(in the rows, 128 means zero)
Where one turn sends some rows of the set: a few examples, then the rows asked
Z_789: [125 136  94 140 116 102 150 153 112 172 109 136 126  88 158 113 147  92
 131 130 120 135 110 129 126 118 141 123 123 138  95 109 160 162 154 130
 106  91 154 113 146 124 121 123 113 126 106 121 140 134 104 129 116 119
 122 130 143 122 129 117 124 139 130 116 144 140]
Z_979: [131 155 143 106 139 155 151  95 172 150 172 101  95 118 106 109 150 140
 121 144 110 121 117 113 151 111 123 127  94 123 119 137  89 119 124  92
 123 144  90 132 136 107 112 132 142  85 151 119 115 139 126  95 116  83
 153 108  74 115 115 153 111 138 114 104 129 135]
Z_532: [104 117 112 128 125  97 157 162 124 150 106 136 115 100 119 142 144 111
 137 128 103 123 114 123 140 126 141 134 124 110 102 115 179 173 156 135
 126 101 151 125 143 129 127 103 106 115 106 142 137 131 128 139 148 103
 112 118 159 128 130 112 144 149 143 143 163 132]
Z_943: [126 118 114 143 122  87 152 150 117 146 119 146 127 107 140 146 156 100
 135 122 118 121 118 142 130 120 143 135 119 135  81 100 174 158 157 141
  99  97 143 103 125 139 102  94 105 111 117 149 131 123 124 124 133 111
 122 124 142 122 147 138 132 138 125 132 164 137]
Z_956: [115 141 101 127 114 106 150 161 122 163 105 142 123  98 157 109 151  95
 133 135 108 136 113 136 131 120 148 109 118 141 108 102 161 172 143 127
 100  91 153 121 147 130 119 116 111 124 115 128 143 138 104 132 123 105
 126 118 152 124 133 117 128 138 133 124 151 141]
Z_834: [143 141 133  86 128 163 151 121 175 129 163 128 114 112  90 123 138 132
 108 146 130 119 106  81 175 112  99 134 114  83 159 115 114 119 110 107
 141 113  99 172 124 115 163 117 137  83 123 116 111 119 138 113  82 111
 127 107 124 125 121 151 127 134 121 115 121 163]
Z_206: [110 124 104 141 124  96 158 161 124 151 111 142 114  99 121 138 146 114
 133 117 107 122 118 127 134 134 127 133 119 107  93 121 177 161 163 134
 130  97 160 119 147 128 129 108 106 115 105 141 141 137 130 144 142 101
 114 117 156 119 126 114 140 155 139 145 144 134]
Z_964: [163 122 145 110 113 169  91  99 161 101 174 143 116 100 101 149 156 154
 113 137 134 118 118  99 156 124 113 110 115 116 148 116 158 127  85 135
 147 140  82 140 141 117 161 119 146 101 141 141 137 132 126 116 116 130
 123 145  89  99 136 120 130 132 111  93 109 143]
Z_775: [150 153 157 146 121 149 116  82 141 115 151 124 119 111 106 120 152 132
 130 123 146 113 135 126 153 120 101 166 120 144 140 132 113 113  65 102
 130 149  74 134 121 135 124 140 108  91 133 169 114 118 119  97 109 123
 140 117  97 129 152 133 122 130 125 122 130 114]
Z_571: [134 122 137  89 120 155 143 113 174 122 171 114 116 119  79 127 123 147
 114 131 122 122 100  78 172 112 108 121 109  95 141 114 125 108 115 121
 138  99  87 163 119 113 148 110 156  97 133 121 126 123 131 100  85 121
 130  82 106 129 106 154 134 126 130 124 128 157]
Z_108: [148 120 142  95 126 164 146 115 171 123 163 118 116 114  89 137 137 140
  90 151 128 113 111  82 166 116 106 120 113  83 140 115 133 119 114 119
 134 119  83 167 134 121 157 113 166  81 148 118 119 118 136 107 101 120
 136 111 116 123  99 158 113 130 123 112 114 155]
Z_468: [128 135 108 133 112 102 137 156 108 160 114 128 146 107 119 132 145 107
 133 128  92 129 126 136 125 112 125 128 115 132  93 135 170 171 133 130
 128  91 158 100 154 125 125 109 121 129 111 125 134 123 110 146 148 140
 104 133 143 130 129 123 124 140 144 123 159 143]
Z_764: [120 140  93 144 116 102 150 163 122 164 112 145 126  96 158 109 146  99
 136 122 114 137 114 138 128 127 134 112 116 137 104 111 164 161 149 128
 104  82 158 118 147 130 120 121 113 124 114 131 142 136 102 137 118 107
 125 120 148 119 122 119 123 140 135 128 133 139]
Z_903: [134 119 112 151 124  87 142 145 117 162 116 137 133  98 136 147 153 108
 133 126 122 128 121 137 127 120 132 140 122 135  74 117 172 162 160 143
 113  94 147  93 122 137 108  96 113 116 109 142 129 114 121 129 128 120
 116 136 140 121 136 138 128 136 124 124 161 136]
Z_239: [158 130 138 101 106 161  94  96 159  95 186 141 115 111  91 142 149 166
 135 121 122 129 108  97 158 116 114 111 110 131 146 116 147 117  89 137
 154 123  85 135 128 114 152 119 129 115 134 140 142 141 127 113 101 134
 121 116  79  98 148 115 148 134 114 108 133 148]
Z_480: [154 134 143 105 120 156  90 106 163 102 184 145 116 106  85 143 151 150
 140 129 134 125 117 102 163 124 107 127 111 111 166 128 142 126  73 124
 154 135  91 138 133 112 164 119 116 102 125 146 124 123 128 125 110 126
 107 150  99 109 150 118 146 138 115 104 126 144]
Z_516: [152 151 170 148 125 148 126  83 133 125 148 112  97 109 100 113 138 150
 128 122 140 108 125 117 143 133 115 162 107 134 130 132 131 117  76 108
 135 151  71 127 135 123 122 142 120  76 143 164 117 126 117  82 113 120
 158 108  83 126 137 123 121 129 136 129 141 116]
Z_858: [122 130 111 129 111 101 138 159 116 150 117 141 147 112 131 134 143 106
 140 126  90 125 124 146 133 109 134 120 115 143 105 125 174 169 125 129
 116  87 156 108 155 130 114  96 119 124 120 135 131 124 100 147 153 128
 104 126 135 136 135 126 128 133 149 125 157 142]
Z_454: [148 135 159 148 118 155 112  79 138 109 143 117 106 103 110 124 150 139
 110 130 152 108 134 116 143 132 112 146 121 136 130 124 135 115  74 115
 124 159  61 140 136 134 132 143 133  89 149 166 132 128 119  89 117 126
 153 117 101 122 128 123 116 130 126 122 117 107]
Z_466: [124 153 127 109 139 145 150  93 173 140 179 106  98 116 111 112 163 124
 127 149 126 130 119 114 152 110 119 137 112 128 129 134  74 112 118  88
 113 147  85 148 121 122 118 138 116  87 145 124 108 129 134 102 104  82
 145 121  98 118 117 153 116 146 107 113 123 126]
Z_711: [126 143 135 111 131 158 145  86 167 134 164  99  98 114 111 121 162 136
 104 156 115 121 127 110 146 111 120 123 113 128 117 138  95 118 118  95
 120 158  77 152 142 125 122 140 146  90 161 125 125 140 133 101 127  90
 153 113  91 114 103 143 105 146 114 111 112 118]
Z_874: [174 139 154 109 119 159  93 103 159 111 171 145 104  98  99 130 144 167
 134 127 132 128 110  97 151 131 113 116 105 120 159 123 155 128  82 128
 159 138  89 128 147 104 158 125 128  98 139 140 132 141 121 116 113 124
 126 137  77 101 146 108 145 132 115  99 138 149]
Z_496: [134 125 110 156 121  88 150 152 121 150 123 148 130 105 139 147 155 109
 135 114 116 126 123 144 130 126 126 134 119 129  78 112 175 157 164 141
 109  89 150  98 124 141 105 102 110 115 116 151 131 122 124 134 133 109
 121 127 140 111 138 138 127 142 125 133 151 135]
Z_717: [111 148 129 107 125 160 148  83 169 137 179  93  94 119 104 116 153 146
 129 141 102 128 114 107 159 103 125 124 108 138 118 137  90 116 126  99
 129 135  84 147 121 122 113 140 133 104 144 126 128 141 128  93 108  88
 150  91  78 109 112 138 120 143 120 120 125 118]
Z_22: [139 145 155 142 113 150 112  77 137 110 154 111 103 113 100 114 140 154
 132 120 141 121 123 112 148 128 117 145 114 151 130 126 128 113  75 121
 129 135  65 136 116 137 124 141 119  97 139 166 133 124 118  81  92 129
 154  92  94 122 133 120 130 129 133 140 138 112]
Z_437: [162 130 152  94 131 155 147 124 173 131 161 126 108 109  87 123 125 144
 108 134 134 117  99  76 166 123 103 126 102  75 147 106 133 118 119 116
 141 113  88 152 130 101 153 115 155  83 138 118 118 124 134  99  89 115
 138 101 105 119 116 157 126 125 120 110 138 169]
Z_792: [108 121 103 133 125  93 151 154 120 161 101 129 114  90 120 133 146 110
 128 128 114 125 116 118 127 130 134 138 121 114  88 122 170 164 158 137
 130 104 156 115 148 121 132 105 108 114  97 131 141 135 131 139 136 111
 112 124 158 130 124 108 141 152 136 137 155 138]
Z_547: [126 136 105 142 112 100 138 165 116 152 120 140 146 112 125 127 141 111
 137 118  92 128 130 147 128 121 121 118 109 132 101 133 174 166 129 129
 121  82 161 103 154 130 119 105 121 127 119 135 134 122 105 151 146 128
 108 126 143 127 125 128 123 140 146 131 146 141]

Z_454 -> Z_711
Z_547 -> Z_496
Now these:
Z_834 -> Z_480
Z_789 -> Z_792
Z_979 -> Z_437
Z_956 -> Z_532
Z_22 -> Z_717

